Q:
[[115 123 109 141 128 138 145 140 117 141 125 119]
 [118 115 124 131 122 110 111 142 142 131 112 148]
 [139 129 105 121 144 132 141 119 153 138 110 145]
 [129 114 139 142 138 145 139 120 109 115 109 136]
 [115 143 117 116 141 140 116 121 135 117 128 116]
 [121 136 129 152 147 126 109 117 112 139 132 143]
 [141 137 111 142 111 125 115 133 140 121 130 124]
 [113 148 143 136 120 120 131 118 116 137 115 139]
 [138 114 124 127 125 145 117 136 126 138 136 115]
 [115 119 128 149 139 122 139 112 144 115 149 125]
 [145 139 132 137 118 110 139 119 134 140 120 119]]
A: 125

Q:
[[126 122 123 126 153 152 138 127 121 129 125 145 121 144 138]
 [120 119 146 144 121 113 134 140 132 131 119 120 120 130 147]
 [128 144 111 128 103 139 145 129 118 115 123 148 125 128 149]
 [117 140 117 137 140 144 122 144 134 138 125 120 113 104 144]
 [131 138 142 123 141 115 137 128 113 124 110 117 139 125 124]
 [117 144 127 116 116 137 135 132 134 147 123 154 151 127 117]
 [104 106 126 128 132 120 118 123 130 126 141 129 147 136 141]
 [133 122 140 125 135 146 109 140 157 116 121 144 133 116 140]]
A: 144

Q:
[[128 131 125 136 130 135 133 132 131 130 136 134 139 132 130 127]
 [136 134 132 130 122 133 118 132 133 118 134 122 122 130 132 132]
 [134 118 134 136 135 138 135 118 119 138 136 136 124 118 133 103]
 [121 121 122 138 125 139 112 119 120 115 136 112 111 117 117 124]
 [118 125 121 126 132 121 121 122 123 122 121 122 126 123 118 141]
 [123 112 124 115 110 119 151 116 116 151 122 147 145 120 105 124]
 [136 116 136 122 129 123 123 119 115 124 121 123 118 120 144 130]]
A: 130

Q:
[[132 135 121 133 114 150 141 125 130 116 122 126 118 124 134]
 [132 135 121 135 113 150 141 124 128 117 121 129 120 124 134]
 [132 135 121 131 114 150 142 125 130 116 122 125 117 124 134]
 [131 135 121 129 115 149 142 127 131 116 123 123 116 124 134]
 [132 135 121 130 114 150 142 126 130 116 123 124 117 124 134]
 [132 135 122 136 114 150 141 123 128 118 121 130 121 125 133]
 [132 135 121 133 114 150 141 124 129 117 121 127 119 124 134]
 [132 135 121 134 114 150 142 124 129 117 121 128 119 124 134]]
A: 124

Q:
[[113 116 124 138 117 120 145 119 126 128 111 120 139 139 132]
 [117 126 137 120 128 126 126 125 131 119 126 128 122 127 139]
 [114 116 124 140 127 134 132 115 128 132 117 124 129 139 131]
 [116 119 123 136 112 112 151 124 124 126 111 119 145 138 131]
 [123 126 128 127 115 110 145 131 125 122 119 122 141 130 131]
 [137 137 132 118 128 122 126 138 128 123 136 130 127 120 127]
 [115 124 135 123 128 128 127 123 131 121 124 127 123 129 138]
 [123 123 125 133 121 121 138 126 126 128 120 124 136 133 129]
 [126 135 138 112 114 102 143 140 127 113 126 124 138 121 136]
 [118 131 141 112 120 112 134 133 130 112 126 126 128 123 142]
 [130 128 125 130 122 120 137 130 126 128 124 125 136 129 126]]
A: 139

Q:
[[117 112 133 115 113 139 129 122 134 116 101 125]
 [102 117 127 141 130 134 132 142 131 124 103 124]
 [127 131 134 129 113 127 103 112 134 142 144 130]
 [113 135 118 144 143 131 122 144 122 120 108 126]
 [126 135 120 120 115 118 120 103 129 112 107 133]
 [112 117 127 120 117 139 133 124 133 122 100 123]
 [128 121 142 128 110 104 122 112 117 142 119 123]
 [118 128 112 142 146 132 121 150 119 120 108 126]
 [125 141 132 123 116 114 122 106 131 116 111 133]
 [138 121 140 131 112 111 136 149 139 135 152 137]
 [136 125 144 140 145 147 141 143 116 114 139 128]
 [127 130 121 134 140 138 146 129 111 116 153 136]]
A: 101

Q:
[[141 133 115 143 126 138]
 [145 135 124 143 128 104]
 [148 137 123 149 120 105]
 [132 135 140 137 129 133]
 [146 136 117 150 117 112]]
A: 126

Q:
[[139 127 119 131 122 123 127 134 122 118 127]
 [144 114 116 125 127 142 124 128 142 139 132]
 [125 129 128 128 129 130 129 127 127 131 128]
 [129 117 139 118 119 122 122 118 140 110 126]
 [154 127 110 134 118 118 127 138 117 109 126]
 [138 117 122 125 118 133 128 131 140 143 132]
 [128 128 128 128 128 128 128 128 128 128 128]
 [129 112 146 112 115 118 118 114 145 102 126]]
A: 118
---
[[139 110 128 107]
 [127 145 139 143]] value 128

[[107 127 129 107 119 128]
 [132 115 111 132 146 115]
 [131 132 127 124 147 131]] value 146

[[151 108 115 116]
 [138 156 115 106]] value 115

[[141 102 130 131 132 130]
 [122 134 141 126 128 124]] value 132

[[140 126 137 139 147]
 [135  98 133 137 121]
 [132 115 130 132 127]] value 137

[[121 133 124 117 125]
 [149 138 128 106 154]
 [110 133 145 148 133]] value 106

[[111 127 134 106 121]
 [116 134 124 134 118]
 [110 136 122 136 148]] value 134

[[140 108 142 139  99 129]
 [121 127 129 123 129 125]] value 99
---
[[140 109 120 100 141]
 [144 136 140 108 147]
 [129 114 124 123 130]] => 120

[[131 128 127 136 111 158 141]
 [111 135 124 125 133 115 122]
 [122 138 100 134 130 138 112]] => 111

[[153 144 128 116 128 105 126]
 [123 122 101 115 119 130 146]
 [134 133 119 130 126 140 130]] => 128

[[143 153 144 145 139]
 [147 149 145 145 156]
 [143 149 146 145 141]] => 144

[[149 136 142 110 122]
 [142 125 115 131 122]
 [112 125 124 118 123]] => 142

[[136 135 117 138 100 158]
 [110 131 118 148 129 116]
 [142 134 126 133 116 118]] => 138

[[123 129 132 124 116 104]
 [123 107 126 131 121 111]
 [121 112 129 113 121 115]] => 124

[[109 133 137 124]
 [150 135 102 119]
 [141 127 147 138]] => 133
---
[[150 128 133 136 140]
 [118 130 130 134 137]
 [122 131 145 137 145]] => 130, 150

[120  98 116 111 129 118 112] => 111, 129

[[129 136 117 136 139 121 132]
 [128 112 107 124 143 111 148]
 [135 138 126 134 121 119 150]] => 124, 150

[[102 119 109 139 140 125 126]
 [113 118 120 130 128 142 146]
 [117 115 121 121 140 136 135]] => 130, 146

[[135 114 122 125 128 133 128]
 [151 122 120 130 134 122 133]
 [129 133 122 139 142 129 134]] => 130, 151

[128 116 144 153 125 113 138] => 153, 153

[104 127 121 108 128] => 121, 128
---
[145 143 151 143] >> 143
[125 135 139 113 128 131 106] >> 106
[123 125 104 124 124 158] >> 158
[132 134 119 118 152 125] >> 125
[114 131 121 151] >> 151
[109 112 127 117 101 112] >> 112
---
[[124 131 124 128 138 136 134 139 133 120 134 133 134 131 138 121]
 [131 122 126 118 104 125 118 114 114 125 130 142 123 111 122 116]
 [114 139 125 132 143 152 117 139 137 122 127 136 139 120 129 117]
 [127 130 145 129 110 126 110 119 126 134 119 133 126 121 104 137]
 [128 126 124 126 142 128 137 131 132 136 122 119 128 141 129 136]
 [119 133 114 130 137 146 111 122 125 129 125 129 130 109 131 114]
 [131 122 127 119 104 126 118 114 115 125 130 141 123 111 122 116]
 [119 133 114 130 137 146 112 122 124 129 125 129 130 109 131 113]
 [134 128 150 131 114 114 138 139 136 119 135 133 130 143 122 141]
 [127 130 145 129 110 127 109 119 126 134 119 133 126 121 104 137]
 [134 128 150 131 114 113 138 139 136 120 135 133 130 144 122 141]
 [125 127 118 124 133 136 118 118 122 138 119 124 125 119 123 125]] Out: 121

[[139 122 140 142 152 113 122 126 141 117 124 124 132 121]
 [117 138 115 115 123 141 136 144 144 117 120 122 149 123]
 [129 131 120 140 143 115 140 111 139 123 139 138 135 123]
 [129 128 118 137 143 116 141 112 140 123 144 145 137 120]
 [ 98 137 126 130 110 128 134 121 130 115 128 138 137 132]
 [144 130 151 103 139 112 133 129 137 114 122 129 141 141]
 [113 135 137 147 130 123 128 131 122 125 131 143 140 125]
 [126 124 118 133 142 116 143 114 139 125 144 141 139 121]
 [126 129 115 135 141 114 145 114 141 125 140 139 137 123]
 [117 131 121 119 124 116 121 140 148 110 116 113 146 124]
 [136 117 142 146 151 113 122 125 143 114 120 122 133 123]
 [141 125 139 143 150 111 124 129 140 114 122 123 134 116]] Out: 121

[[135 138 137 121 121 136 123 150 121 124 139]
 [123 115 142 141 123 142 139 120 123 123 135]
 [138 116 136 115 117 122 120 123 136 137 128]
 [143 139 131 118 110 134 128 124 127 118 113]
 [123 123 114 135 117 125 121 141 137 115 135]
 [115 143 116 119 121 128 138 121 123 140 140]
 [134 129 125 125 145 117 120 122 117 119 142]
 [120 121 127 135 119 114 146 142 118 136 121]] Out: 139

[[141 129 125 127 132 133 116 126 132 141 128]
 [121 126 132 132 131 132 127 127 128 128 127]
 [120 136 138 126 134 127 131 119 110 120 129]
 [127 125 127 130 125 130 130 135 131 129 127]
 [121 126 127 133 132 128 128 126 132 125 126]
 [122 110 126 157 128 136 128 140 142 132 117]
 [145 137 121 112 126 121 128 128 128 130 135]
 [132 126 118 133 132 130 122 127 144 135 126]
 [115 130 136 132 137 130 128 122 123 127 127]
 [137 128 122 114 101 121 138 144 129 126 133]
 [127 135 144 126 137 133 126 119 109 130 129]
 [135 121 122 128 125 132 123 133 140 132 127]] Out: 128

[[122 128 126 125 121 132 145 116 136]
 [129 150 129 130 124 131 131 131 123]
 [127  99 130 139 109 124 152 126 137]
 [132 138 136 121 119 122 122 106 131]
 [134 140 117 133 139 125 122 130 122]] Out: 136
---
Input:
[[134 134 121 118]
 [135 123 130 135]
 [150 119 122 121]]
Output: 130

Input:
[[120 104 140 115 133 122 146]
 [139 153 114 143 124 134 108]]
Output: 122

Input:
[[113 116 132 115 100 146]
 [140 110 142 110 115 118]]
Output: 100

Input:
[[126 145 149 139 148]
 [116 148 141 122 138]]
Output: 139

Input:
[[107 149 113 139 138 127 106]
 [120 137 117 135 123 140 117]]
Output: 127

Input:
[[110 129 133 105 113 120]
 [127 156 141 118 100 131]
 [119 135 132 108 105 121]]
Output: 100

Input:
[[108 131 120 133 141]
 [100 133 119 135 146]]
Output: 133

Input:
[[153 105 122 130]
 [110 132 146 147]]
Output: 122
---
[133 105 138 122 126 120] -> 138
[134 144 106 108] -> 106
[130 128 134 152] -> 134
[144 150 144 135 139] -> 144
[108 105 110 141 112 134] -> 110
[106 132 141 131 126 143] -> 141
